(in the rows, 100 means zero)
A single turn carries every row of the set below to another of its rows. Some are shown first; where does it send the rows asked next?
Q_392: 84 122 117 68 114 99 109 96 77 91 117 67 113 86
Q_20: 136 97 86 86 124 101 104 66 115 104 126 89 107 92
Q_21: 110 111 110 68 79 118 59 86 79 87 114 106 90 93
Q_95: 116 139 95 109 67 102 115 139 97 121 106 98 106 75
Q_337: 120 79 78 106 105 103 117 72 105 107 123 100 120 94
Q_889: 105 131 110 69 95 126 73 80 94 89 134 111 76 91
Q_574: 146 125 101 106 74 121 121 113 106 126 131 107 114 110
Q_857: 145 85 75 88 96 107 90 93 114 91 120 98 106 114
Q_53: 86 117 123 74 115 96 115 100 85 93 110 67 117 84
Q_499: 138 142 97 114 85 94 129 119 85 128 124 91 118 80
Q_359: 131 153 119 91 97 116 117 94 98 131 135 103 119 93
Q_534: 128 90 65 84 120 85 100 86 111 114 129 94 101 89
Q_74: 128 82 60 96 107 83 101 88 92 95 122 88 89 83
Q_3: 123 108 87 100 63 118 68 100 85 80 118 92 71 80
Q_365: 101 139 94 83 72 110 71 116 72 86 130 107 77 82
Q_80: 126 155 112 94 71 120 129 100 98 122 107 104 115 86
Q_397: 102 136 101 79 94 118 58 105 94 85 127 104 83 76
Q_848: 86 106 127 77 109 106 128 93 84 102 111 71 88 75
Q_495: 125 126 115 110 64 101 133 108 97 121 107 107 116 70
Q_787: 126 128 102 88 67 137 80 107 101 82 122 113 82 102
Q_94: 119 74 69 113 93 86 106 116 101 114 116 93 103 80
Q_890: 90 119 124 79 111 108 131 94 78 102 115 67 94 74
Q_759: 74 112 117 63 105 94 126 99 78 112 123 82 102 94
Q_698: 102 108 88 78 70 98 63 127 83 95 109 102 79 81
Q_784: 117 68 78 87 85 77 107 84 101 106 115 107 109 88
Q_927: 137 98 59 108 85 88 99 98 101 99 122 83 125 97
Q_68: 127 140 88 101 51 109 114 118 85 129 129 102 100 94
Q_572: 133 144 113 106 92 111 121 112 97 142 130 98 103 74
Q_562: 81 107 108 66 112 97 129 91 76 110 128 76 100 92
Q_897: 101 122 110 74 63 102 69 106 88 78 107 113 100 77

Q_889 turns into -> Q_359
Q_397 turns into -> Q_572
Now these:
Q_857 turns into -> Q_787
Q_80 turns into -> Q_337
Q_68 turns into -> Q_927
Q_392 turns into -> Q_890
Q_698 turns into -> Q_95
Q_365 turns into -> Q_499
Q_897 turns into -> Q_495
Q_53 turns into -> Q_848

A single turn carries every row of the set below to another of its rows. Some are shown first; where does it send the rows asked next?
Q_477: 73 77 115 81 122 79 100 95 94 87 118 111 135 107 84 112 80 118 92 131 92 115 100
Q_611: 87 96 108 83 100 73 93 83 113 87 122 90 106 145 96 92 86 90 52 115 97 68 112
Q_626: 127 127 122 91 109 68 103 113 83 117 105 111 71 93 107 102 76 75 133 98 101 91 127
Q_423: 86 109 124 126 121 80 140 83 110 104 80 103 129 109 91 89 104 91 83 132 89 101 124
Q_582: 98 104 88 66 108 106 141 101 72 96 89 90 103 81 84 114 112 70 104 85 101 101 119
Q_241: 121 82 109 111 141 113 100 79 117 91 116 108 98 119 81 104 98 65 113 104 135 98 141
Q_227: 97 133 120 39 127 89 95 87 91 88 110 80 106 99 106 112 112 69 75 109 92 93 119
Q_292: 132 74 150 124 115 96 112 98 115 82 118 90 106 93 97 76 73 88 82 110 90 75 104
Q_695: 102 98 127 134 136 99 145 85 121 106 106 91 100 82 102 74 85 87 87 104 91 87 125
Q_530: 86 120 111 107 98 89 76 115 106 77 94 77 116 105 98 100 124 112 108 108 71 97 118
Q_743: 108 96 116 102 106 104 127 89 91 94 131 97 104 38 93 100 92 83 113 107 104 95 107
Q_964: 103 92 93 115 105 75 92 111 125 124 133 91 104 106 115 79 73 115 100 105 70 89 108
Q_341: 112 106 106 109 69 84 113 132 103 107 129 98 124 106 128 89 80 91 100 125 77 88 114
Q_785: 105 97 115 99 111 89 91 143 91 62 76 96 109 110 85 97 108 87 114 111 98 95 138
Q_745: 112 85 149 113 96 78 110 96 104 80 94 101 133 121 85 91 91 93 77 137 87 89 97
Q_914: 66 119 103 95 98 82 115 101 114 94 95 90 99 116 124 102 114 71 62 111 78 73 115
Q_910: 143 119 110 95 108 70 88 120 102 84 108 91 113 114 99 112 67 97 123 124 95 51 113
Q_978: 144 108 96 91 134 90 105 89 139 110 124 90 95 108 93 100 85 95 134 110 93 56 117
Q_222: 117 107 135 69 102 91 117 109 73 97 111 106 91 134 96 95 52 79 139 96 99 100 125
Q_963: 124 90 119 42 132 91 112 90 73 104 99 85 96 97 89 108 91 76 74 76 110 86 106
Q_170: 111 127 124 86 114 65 100 91 125 115 111 108 78 113 108 129 110 94 135 102 94 106 128
Q_542: 105 105 102 118 63 103 138 91 95 119 116 96 135 119 107 108 79 79 110 112 99 94 108
Q_304: 103 96 100 96 91 96 144 105 99 113 93 92 88 89 108 83 107 58 76 88 94 63 112
Q_873: 115 98 100 109 101 90 137 138 84 111 82 103 118 83 110 108 117 96 101 93 108 104 133
Q_837: 111 115 105 89 112 89 129 119 89 93 78 102 134 137 104 128 68 83 125 124 94 72 115
Q_187: 94 90 87 124 97 94 114 68 114 136 117 89 112 121 92 97 74 103 108 89 89 94 105
Q_517: 109 98 119 31 140 86 89 81 88 98 118 93 108 118 94 106 96 78 67 104 102 92 110
Q_374: 104 104 136 65 105 90 113 87 112 98 116 100 98 153 96 121 87 99 135 98 95 114 122
Q_427: 102 92 115 106 119 115 58 71 110 89 141 89 112 134 88 86 81 85 105 116 93 93 115
Q_768: 131 71 105 107 123 117 123 92 86 122 127 115 114 113 96 91 74 70 98 99 135 100 129
Q_33: 107 93 105 64 129 83 57 93 100 80 147 97 99 112 95 116 86 83 77 114 96 91 113
Q_509: 119 71 105 86 92 92 124 85 102 106 122 91 94 122 84 74 80 76 62 89 112 59 106
Q_855: 68 108 106 90 128 95 125 94 111 99 124 107 123 68 112 110 107 93 103 136 88 116 119
Q_391: 122 73 91 63 133 102 115 83 95 106 133 96 93 101 76 108 86 88 87 75 121 96 120
Q_412: 110 98 117 113 130 95 53 98 112 68 105 91 88 109 77 92 98 78 117 109 101 87 130
Q_879: 113 103 94 85 138 111 144 87 125 117 95 100 117 128 100 115 87 79 139 107 92 78 118
Q_323: 116 84 109 96 123 108 134 124 97 86 86 111 118 116 87 110 110 71 113 104 128 108 151
Q_633: 84 125 103 64 102 88 83 113 82 72 100 95 112 92 103 122 112 64 93 122 78 99 112
Q_50: 114 67 125 92 101 91 103 89 75 85 127 99 117 78 67 104 65 107 101 104 109 93 87
Q_932: 109 122 120 51 121 94 118 90 75 94 94 74 97 78 102 116 110 67 82 81 100 83 112

Q_222 turns into -> Q_374
Q_50 turns into -> Q_477
Q_914 turns into -> Q_304
Now these:
Q_427 turns into -> Q_530
Q_582 turns into -> Q_391
Q_187 turns into -> Q_964
Q_910 turns into -> Q_837
Q_695 turns into -> Q_292
Q_785 turns into -> Q_323
Q_963 turns into -> Q_517

A single turn carries every row of the set below to another of its rows. Some are shown first; where does it send the rows asked next?
Q_951: 114 79 124 108 78 83 108 106 122 80 74 105 90 131
Q_649: 106 123 86 80 79 114 93 97 102 118 85 115 102 68
Q_575: 115 43 108 95 82 99 122 104 99 104 82 121 100 117
Q_13: 86 102 65 100 114 108 89 55 89 106 97 88 109 108
Q_864: 115 105 94 101 103 81 112 96 91 129 55 107 80 100
Q_283: 101 118 78 112 109 84 80 55 84 94 103 92 103 108
Q_559: 109 92 72 99 90 108 69 62 79 95 117 99 108 89
Q_117: 91 89 92 111 86 101 79 70 101 58 122 99 98 122
Q_617: 98 108 71 93 92 120 64 63 100 88 104 83 106 101
Q_288: 106 85 127 96 82 95 119 93 132 74 103 115 127 125
Q_741: 86 65 78 100 96 122 94 62 98 84 116 95 119 120
Q_339: 90 106 100 77 75 131 83 78 106 121 81 105 84 77
Q_624: 82 119 101 89 101 112 104 70 103 127 67 101 80 93
Q_793: 97 54 129 89 94 117 117 67 110 106 96 108 119 120
Q_261: 128 94 96 88 69 104 79 108 100 114 70 108 84 81
Q_329: 101 78 143 97 86 108 101 69 127 86 93 96 111 127
Q_543: 96 86 81 108 101 110 90 61 109 61 109 91 95 131
Q_995: 98 136 89 86 98 95 107 90 103 123 75 115 99 80
Q_811: 124 85 140 103 79 87 117 114 103 94 101 104 108 122
Q_747: 106 102 67 103 116 103 88 51 89 95 94 86 99 109
Q_389: 95 127 82 88 78 100 112 104 87 113 69 107 85 94
Q_425: 93 64 72 101 105 117 100 60 95 77 114 96 101 120
Q_982: 111 98 110 91 79 98 114 101 91 119 103 130 73 68
Q_625: 108 122 118 101 85 83 115 101 103 110 94 122 68 79
Q_979: 122 67 120 92 79 90 127 97 98 94 93 104 135 128
Q_500: 98 119 82 78 66 109 104 109 87 114 76 111 87 86
Q_154: 114 94 67 93 98 117 67 58 93 88 105 86 100 95
Q_480: 127 76 128 95 72 87 114 97 108 83 92 100 130 131
Q_439: 106 119 110 98 84 97 116 118 81 127 83 111 79 92
Q_313: 86 93 90 110 102 105 93 60 108 73 107 87 109 134
Q_372: 123 67 134 97 83 95 126 115 90 106 103 112 111 117
Q_708: 130 81 142 98 74 89 112 97 109 93 113 119 98 93
Q_440: 120 78 138 102 96 79 133 90 99 103 106 123 101 102
Q_738: 102 67 118 92 89 103 133 89 115 91 106 121 134 120
Q_671: 85 71 78 110 105 100 107 62 82 81 120 107 105 122
Q_606: 111 113 109 91 71 104 100 123 88 121 88 111 80 85

Q_617 turns into -> Q_313
Q_625 turns into -> Q_440
Q_811 turns into -> Q_439
Now these:
Q_480 turns into -> Q_389
Q_575 turns into -> Q_261
Q_117 turns into -> Q_283
Q_995 turns into -> Q_738
Q_339 turns into -> Q_329
Q_154 turns into -> Q_543

